[68 76 14 77 68 66] >> 66, 68

[9951 1057 7551 3750 6342] >> 6342, 9951

[ 31  16 -37  36 -43] >> -43, 31

[[53 73 49 41 47 79]
 [20 55 68 51 25 23]
 [87 62 48 39 80 57]] >> 79, 87

[[149 117 142 145 155 136 163]
 [242 142 114 174 109 190  44]] >> 163, 242

[[  2   0 -41  31 -39  23 -38]
 [  8 -21 -23  24 -44 -15 -14]
 [ -8  -4  14  11  16 -23   6]] >> -38, -8
---
[[2 2 4 5 5]
 [2 5 7 5 6]
 [7 6 5 5 2]]: 4

[146 121  72  22 194 149 201]: 72

[6976 2559 6134 9546 6762]: 6134

[[70 57 90 63]
 [44 47 70 60]
 [24 32 57 53]]: 90

[[90 26 32 49 29 15 34]
 [70 57 91 74 57  5 67]
 [32 77 97 67 81 44 64]]: 32

[ 418  635  606 -568   26 -481 -553]: 606
---
0.10	-0.34	-0.25	-0.09	0.39	-0.26	-0.09
2.03	-7.13	-6.96	-1.07	1.47	-0.60	-0.58
1.56	-2.44	-5.80	-2.24	0.16	-0.91	-0.85
ans = 0.10

1.35	2.17	-0.91	0.54	1.58	1.12
-0.54	-3.98	2.25	-2.80	0.50	-8.03
-0.37	2.35	-1.97	0.33	1.61	2.44
ans = 1.35

-5.05	4.55	-5.29	-7.53	5.37	-0.74
-1.07	6.14	-1.70	-2.40	3.28	8.81
-5.77	2.42	-4.15	-7.00	2.02	-4.51
ans = -5.05

0.37	7.48	-1.27	-3.95	-7.38
1.32	2.00	3.97	-0.04	1.34
0.37	6.85	-1.41	-2.88	-1.14
ans = 0.37

4.04	-2.99	-3.45	-2.19	7.65	0.63	0.30
-1.84	-0.35	6.68	4.16	6.81	-2.00	-2.49
5.14	0.60	-8.56	-7.50	-4.75	3.01	2.95
ans = 4.04

1.97	-1.81	2.11	-3.83	-3.89	-2.89
1.08	-1.00	1.23	-1.97	-2.30	-1.65
6.97	-6.41	-2.13	3.85	1.29	1.28
ans = 1.97
---
[-37  40  -2  -5] yields -37, -5

[169  60  64  34 225] yields 169, 225

[1716 1223 1124 6198 4653 8037] yields 1716, 8037

[6 8 6 0 5 5 5] yields 6, 5

[ 63 126  84  45 213  16 123] yields 63, 123

[[431 637 720 718 782 663]
 [569 315 486 320 246 208]
 [382 515  84 379 413 674]] yields 431, 674

[ 32  43  21   9 -29 -33] yields 32, -33

[78 23 63  4] yields 78, 4
---
[4, 1, 3, 5, 2, 7] yields 7, 1
[42, -972, 923, 631, 165, 207, 72] yields 923, -972
[570, 32, 558, 681, 206, 964] yields 964, 32
[6210, 7792, 7894, 7958, 3148] yields 7958, 3148
[3808, 5152, 8654, 7538, 4188, 1136] yields 8654, 1136
[206, 147, 196, 34] yields 206, 34
---
[-4.12, 4.38, 1.62, 2.83, -7.76, -3.16] value -4.12
[6.44, -0.63, -3.93, -1.67] value 6.44
[3.49, -3.91, 2.26, 7.53, -1.85, 1.45, -0.01] value 3.49
[-6.64, -8.11, 2.07, -1.27, 3.27, -0.35, -6.16] value -6.64
[7.84, 5.81, 6.04, 2.56, -3.41, -2.43, 7.24] value 7.84
[-7.42, 1.35, 2.50, 5.80, 4.06, -6.74, -3.11] value -7.42
---
[[ 722 -421 -659 -551]
 [-469  162 -765  883]
 [-218 -203 -290 -776]] gives -203

[[143 139 122 152  25]
 [126  98 135 111 124]
 [206 144 120 143 246]] gives 120

[[-427 -830 -717 -369  554 -528]
 [-768 -416  179  151  366 -302]
 [-762   62 -874 -774 -950 -103]] gives -774

[[22 83 26 66 57 83]
 [59 27 32 73 65 47]
 [13 25 70 17 71 70]] gives 17

[[50 39 45 45 42 43]
 [79 25 49 73 24 14]
 [66 29 50 62 34 26]] gives 62

[[171  60 133 182]
 [192 103 121 135]
 [ 91  80 170 212]] gives 80
---
[[ 0.22 -0.55  0.40 -0.97 -0.22 -0.10 -0.67]
 [-0.08  0.80 -5.89  3.25 -1.37 -5.06  3.50]
 [ 0.63  0.98  6.89 -3.46  0.68  5.51 -4.55]] ==> -0.55

[[-5.90 -6.68  5.00  4.44  2.58 -8.45]
 [-2.05  1.36  0.71  1.84 -3.55  1.78]
 [-5.73 -6.66  4.84  4.53  2.69 -8.57]] ==> -6.68

[[ 5.77 -2.23 -4.38  5.77]
 [-5.09 -2.23 -7.25 -5.09]
 [-5.54  6.51  0.09 -5.54]] ==> -2.23

[[ 2.54  4.79 -2.61  2.30  2.78 -8.45]
 [ 1.92 -0.76  3.14  1.92  0.91  1.41]
 [-3.14  2.16  0.75  4.76  3.12 -4.33]] ==> 4.79

[[-6.81 -4.66  7.60  2.21 -2.04  4.85 -0.27]
 [ 3.67  4.22 -1.64 -2.29 -0.13 -5.89  1.16]
 [ 4.73  0.36 -3.03 -2.23  2.41 -4.96  2.37]] ==> -4.66

[[-0.06  0.37  5.24  7.05  0.59]
 [ 0.13  2.05  8.68  2.60  0.04]
 [-0.12 -0.03  0.04  0.30  6.17]] ==> 0.37
